In the rows, zero is written as 128.
Named moves (each a turn or a mirror), then the moves between two rows, first move first; the first pair answered:
sor:
138 116 146 141 135 113 133 149 100 134 138 |-> 114 112 127 132 125 107 106 119 158 125 130
148 116 128 125 120 145 141 145 103 128 129 |-> 124 115 114 120 110 139 123 118 154 121 119
126 145 132 143 122 120 125 131 131 134 128 |-> 126 148 132 142 121 120 124 133 133 131 133
131 125 129 114 132 119 126 123 110 128 127 |-> 123 122 125 115 131 113 121 114 131 130 123
zilu:
136 124 136 115 120 118 133 114 156 113 125 |-> 126 114 121 122 116 124 132 113 150 118 119
115 117 119 122 118 149 107 108 132 138 121 |-> 119 115 115 133 122 153 118 117 112 143 117
136 138 121 137 147 119 124 126 137 123 112 |-> 132 135 119 136 145 124 123 121 137 125 115
seto:
127 133 129 137 134 127 145 147 112 135 134 |-> 111 115 120 121 121 141 140 112 133 129 130
124 134 123 119 138 136 127 105 131 135 130 |-> 138 143 130 125 142 124 126 127 121 136 134
127 137 133 126 124 136 129 120 114 111 134 |-> 126 134 126 132 129 134 131 129 107 119 127
Then:
(2 to 3 moves a pair)
127 128 122 122 117 126 117 118 145 122 133 |-> 142 138 140 122 124 125 129 134 123 121 138 -> sor zilu
111 113 139 104 105 141 122  81 164 106 137 |-> 145 120 178 104 126 136 147 114 103 102 148 -> sor zilu
132 157 118 147 141 120 118 173 139 153 138 |-> 116 105 132 117 115 163 128  79 133 123 132 -> seto sor seto
133 118 103 124 156 143 147 132  89 132 119 |-> 142 158 117 113 161 100 124 150 143 122 137 -> zilu sor seto
135 134 120 142 146 114 130 152 132 146 130 |-> 125 106 133 122 134 139 141  99 127 128 124 -> seto sor seto
133 142 150 119 138 128 125 120 150 104 138 |-> 138 134 151 126 143 141 142 137 110 113 135 -> zilu sor
149 124 126 142 149 119 145 170 110 139 126 |-> 119 110  98 143 130 124 121 142 159 143 111 -> sor zilu
142 134 155 125 127 125 128 114  89 127 118 |-> 144 157 143 138 130 106 119 141 111 136 115 -> sor seto
134 122 143 120 122 130 144 120 107 115 120 |-> 128 142 131 122 120 113 123 123 155 118 118 -> sor seto sor
113 139 127 114 119 122 111 102 167 115 124 |-> 147 153 163 110 134 119 138 139 112 110 141 -> sor zilu
132  98 129 111 123 141 139  94 114 122 117 |-> 140 115 118 136 137 128 140 147  92 144 118 -> seto zilu seto
134 127 167 116 130 130 130 111 131 120 137 |-> 102 114 112 147 129 136 120 123 142 147 108 -> seto sor zilu
138 137 121 139 131 121 110 139 122 149 105 |-> 136 115 130 121 124 137 118 102 113 140 109 -> seto sor seto
117 141 147 159 123 126 123 150 136 134 110 |-> 111 119 155 144 112 147 132 115 129 121 104 -> seto sor seto
146 139 138 130 131 119 149 146  91 123 119 |-> 111 128  99 129 111 126 121 111 146 128 100 -> sor zilu
120 146 107 128 125 114  96 124 176 134 124 |-> 143 158 124 140 144 110 118 170 125 142 135 -> seto sor
164 105 160 123 125 142 122 150  99 131 149 |-> 154 115 158 108 116 132  97 120 163 115 148 -> zilu sor
107 115 136 149 131 146 162 130  77 114 139 |->  82 103 102 148 115 148 146 106 118 121 122 -> sor zilu
154 154 151 127 147 109 139 162 115 124 143 |-> 154 137 165 105 137 119 141 120 115 108 146 -> seto seto sor
116 120  97 146 125 139 131 143 114 149 114 |-> 130 153 130 116 124 109 115 132 168 118 134 -> zilu sor seto
